One turn sends every row of this set to another row. A few are shown first. Where does it send the rows asked after them?
z874: [ 20  -2 -10 -30 -23 -38 -41  24  -9  30   4 -16  24   6  19 -17 -21   8
 -37  26  25  13 -22 -17  -7  19  37 -14  18 -17 -36 -22  28   2 -28 -16]
z209: [ 38   0  -5 -12 -25 -14  -6  22  -2   7   5  -4   8  11  -4  -9 -10  33
  -2   8 -24  39  -4 -26   7  12  19 -36  22   3 -67   8  46   9   5 -39]
z619: [ 39   0 -12   0 -14  -8  -9   8  16  -8 -25  11  -3   8  13 -17  23  35
 -25 -16 -57  -8 -14   5   1  30  -7  -7   5   3 -18  41  21  -8 -18 -17]
z297: [ 35  16  -5 -22  23  -7   1  29 -18  -9 -17  13   6 -22   1   6  -1  34
 -28  -1 -58  15   5  -8 -32  29  -5 -16   7   7  -9  22  19  38   7 -18]
z239: [ 21   5  20 -32  41  -8 -32  17 -10  20  27   7   9 -25  12  14  -8  17
 -36  15 -41  13  -6  -5  18  15  26 -20   6  35   0 -25  14  47  11 -29]
z379: [ 22 -13  12 -23   2 -15 -48  -6   9  32  35  11   6   6  21  -4 -11  18
 -27  -5 -23   7 -16   1  51  13  25 -40  17  19 -39 -19  24   9   0 -36]
z795: [ 39  10  -1  -9  -3   0  11  47   1  -8  -8 -22   1  -5  -8 -10  18  35
  -5  32 -40  44 -11 -28 -10  11  21  10  -1  40 -18   7  35  20  -1 -28]
z560: [ 36  25  -5   0 -20 -22  -7   9 -23  -9  -9  -8  11  14 -14 -21  -6  -7
   6 -17 -35 -17 -10  -9 -11 -42  23  40   1  -4 -19 -44  18  19  -6 -40]
z324: [ 21  15 -29  13  17  13 -13  21  20   0  19 -28   5  13   2  -1   5   7
  -9  45 -21  29   4 -23 -10 -13   8  29  -6  46  -1  -8  32  29 -14 -35]
z749: [ 23  14 -51 -15   7   0 -17  -8  14  15  31   2  -2  31  26 -13 -25   5
  -1 -13 -11  16   1  -4  -6  -8 -23 -12  16  41 -12 -20  15 -20 -22   0]
z249: [ 41   7 -24 -34 -16 -14   6  17  -2   5   0   9  -6  16  15 -22 -11  33
   1 -25 -32  28 -15  -8  -5  18  -9 -31  22  33 -30  -1  20 -29 -11   5]
z634: [ 37  25  -7   0 -18 -24 -12   2 -23 -10 -13   1  10  13 -11 -19  -6  -7
  -1 -28 -41 -30  -8  -2 -12 -36  14  34   2 -14 -18 -37  13  18  -8 -38]
z980: [ 21   6 -38  21   6   7 -37 -19  32   2   5   3   1  25  21  -8  11   9
 -29  -4 -36 -21   5   9   3   7 -19   8  -2   6  -5  26  15   5 -28 -28]
z849: [ 37  30  -7  -7 -12 -23  -6   8 -30  -9 -10  -1  11   8 -13 -16 -11  -8
   1 -22 -38 -20  -5  -6 -21 -38  15  35   2  -7 -14 -44  13  24  -4 -34]
z416: [ 21   1 -11 -17 -10 -31 -46  15   1  18 -22  -3  19  -3  28 -18   7  11
 -57  12  -5 -25 -25   6 -16  34  18   9   3 -21   4   7   8   2 -41  -5]
z841: [ 21   3  -3 -21 -12 -28 -29  43  -5  19  -7 -32  23  -6  13 -14   3  10
 -38  51  12  17 -27 -22 -16  17  44  19   1   5  -5 -20  26  16 -30 -17]
z774: [ 38  26 -10  -7 -20 -24  -6   3 -24  -8 -10  -1   8  15  -8 -23  -9  -6
   4 -30 -37 -24 -11  -2 -14 -40  13  35   4  -3 -15 -45  12   9  -9 -29]
z664: [ 23  -8  19  -5  20  -3 -45   2  19  14   9   7   1 -11  20  -1  25  20
 -46   6 -52 -17 -18  13  40  22  20  -1  -5  25   6   5  11  23  -9 -34]
z692: [ 20  11  -6 -33  13 -31 -34  36 -20  16 -13  -9  25 -21  18  -3  -7   9
 -55  31  -3  -2 -15  -8 -36  29  23  10   3  -9  11 -11  10  30 -25  -5]
z168: [ 24   1 -20 -38 -18 -36 -34  18  -3  28  -4  -7  14   9  32 -27 -12  10
 -37   4  13  -1 -31  -2 -12  23  16  -3  14   3  -5 -21   7 -25 -42  12]
z983: [ 28  -2   4 -37  22  -9 -31   1   7  25  25  16  -5  -2  32 -10  -3  19
 -29 -18 -39   1 -24  14  31  17   4 -19   9  53  10 -26   0  -6 -12   0]
z219: [ 17  23 -32  -6  45   5 -24   3  -3   0  15   7   9  -5   9  17 -18   4
 -32  10 -36   2  24  -4 -35   5 -18  -3   1  12   5   4  14  48  -3 -25]
z392: [ 17   7 -33   7  -3  -2 -33  -6  14  17  34 -10  12  27   5   3 -27   5
  -9  18  -4  24  16 -24   6  -9   8 -22  18   3 -54  -7  40  23  -5 -48]
z410: [ 26  -6  17 -18   8  -3 -28  21  17  21  32 -16   0   1  14  -8  11  20
 -18  26 -27  27 -25 -11  45   3  38   0   3  61  -9 -31  27  12  -5 -31]
z65: [ 36  25  -9  -4 -21 -25 -10   3 -26  -6  -7  -2  12  16 -12 -19 -16  -7
   6 -26 -32 -20  -6  -6 -12 -40  19  26   7 -12 -27 -46  17  17  -3 -37]

z692 -> z416
z749 -> z392
z209 -> z795
Where do these go?
z634 -> z774
z410 -> z239

One turn sends every row of this set to another row. A few are shown first. Where does it send the rows asked after them?
z740: [ 15 -28  20  15  14  -6 -21  10  23  21  19  24  44 -18 -18  -2   8   0
 -15]
z911: [  1  43  -4   2  32   6 -15  20  -2   0  11 -11  25  -7 -29 -13  11   9
 -10]
z914: [ 19 -25 -10 -20 -15  -8  -2 -10 -13  -6  12 -35 -31  35  -5  17  -1   7
   6]
z372: [ 25 -43 -12   3 -27   2  -3 -11  14   7  12 -10 -28  24 -11  14 -15  14
   3]
z828: [ 23 -30  20  21   7 -12 -15  16  19  21  23  19  40 -20 -21   2   6   2
 -11]
z744: [  4  40  21 -10  26 -14 -13  18 -14  24  12  -7 -38  -3  -7  10  -1   1
  -9]
z79: [  2 -34 -10 -16  -2  22 -28 -30  29   6  -2   8 -16  31  -2  -3  -9   7
 -11]
z149: [ 18 -41  -8 -18 -11   4 -13 -17  19  20   6   5 -34  31  11  15  -9   0
  -9]
z475: [-12  45  20 -11  37   2 -25   6  -5  15   5  -3 -24   0 -14  -6   0   4
 -13]
z677: [ 22  36  -3  10  15 -13   4  36 -15   7  22 -22  11 -12 -27   4   9   8
  -2]
z827: [  7 -23  -6 -39   4  -1 -16 -19  -5   2   4 -20 -32  40  12  12   5  -3
  -6]
z33: [ -7 -16 -10 -32   8  16 -25 -29   4 -15  -2 -21 -13  41  -6  -5   3   7
  -5]
z362: [ 18 -29  22   8  16 -11 -20  12  22  29  19  28  37 -17  -8   3   9  -6
 -19]
z100: [-11   5 -12 -29  11   8 -36 -13  -7  -3 -15 -28   9  29 -14  22   6   2
  31]
z76: [ 29 -32  19  16   6   0 -22   3  20  27  24  23  35 -23   0   7   4  -3
 -13]
z465: [ 31 -33  19  19   3  -1 -20   4  18  26  26  21  35 -24  -4   7   4   0
 -11]
z890: [  4 -19 -13 -13 -11   9 -11 -20  -4 -24   5 -36 -13  36 -24   0  -3  18
   8]
z354: [ -8  45  17   7  24   2 -18   9  -7   1   8 -15 -16  -5 -35  -9  -6  17
  -3]
z952: [ 24  33   3 -11  26 -20   0  37 -15  26  20  -9  -4  -7   0  13  15  -8
 -14]
z285: [  7  39  18   9  13 -14  -6  20 -17  11  16 -21 -30  -7 -28   6  -7  13
   2]
z394: [ 29 -31  18  20   3   2 -22   2  20  23  24  20  38 -24  -7   3   4   3
 -10]
z544: [  3  41   3 -18  44   0 -19  21  -2  19  10   2  10  -2  -1  -4  18  -8
 -22]
z150: [ 26 -31  19  17   7   3 -24   0  21  25  22  23  38 -22  -4   3   4   0
 -12]
z814: [ 25 -32  22  14   8 -17 -14  18  18  29  24  23  34 -19 -11   9   8  -4
 -14]
z129: [  1   1 -13 -18  -3  -1 -24  -4 -14  -4  -8 -38   5  24 -21  29   3   6
  39]
z247: [ -6   1  -9 -39  12  -1 -33  -9 -11  11 -12 -23  -3  30   3  32   9  -8
  28]
z50: [  6  -3  -9 -28  -1 -10 -22   1 -18   9  -6 -33  -7  26  -4  40   6  -4
  35]
z663: [  8 -37 -14   4 -18  19 -16 -24  24  -7   3  -7 -11  25 -23  -4 -15  20
   1]

z475 -> z744
z465 -> z394
Where do these go?
z890 -> z33
z129 -> z100
z677 -> z911
z79 -> z149
z814 -> z828

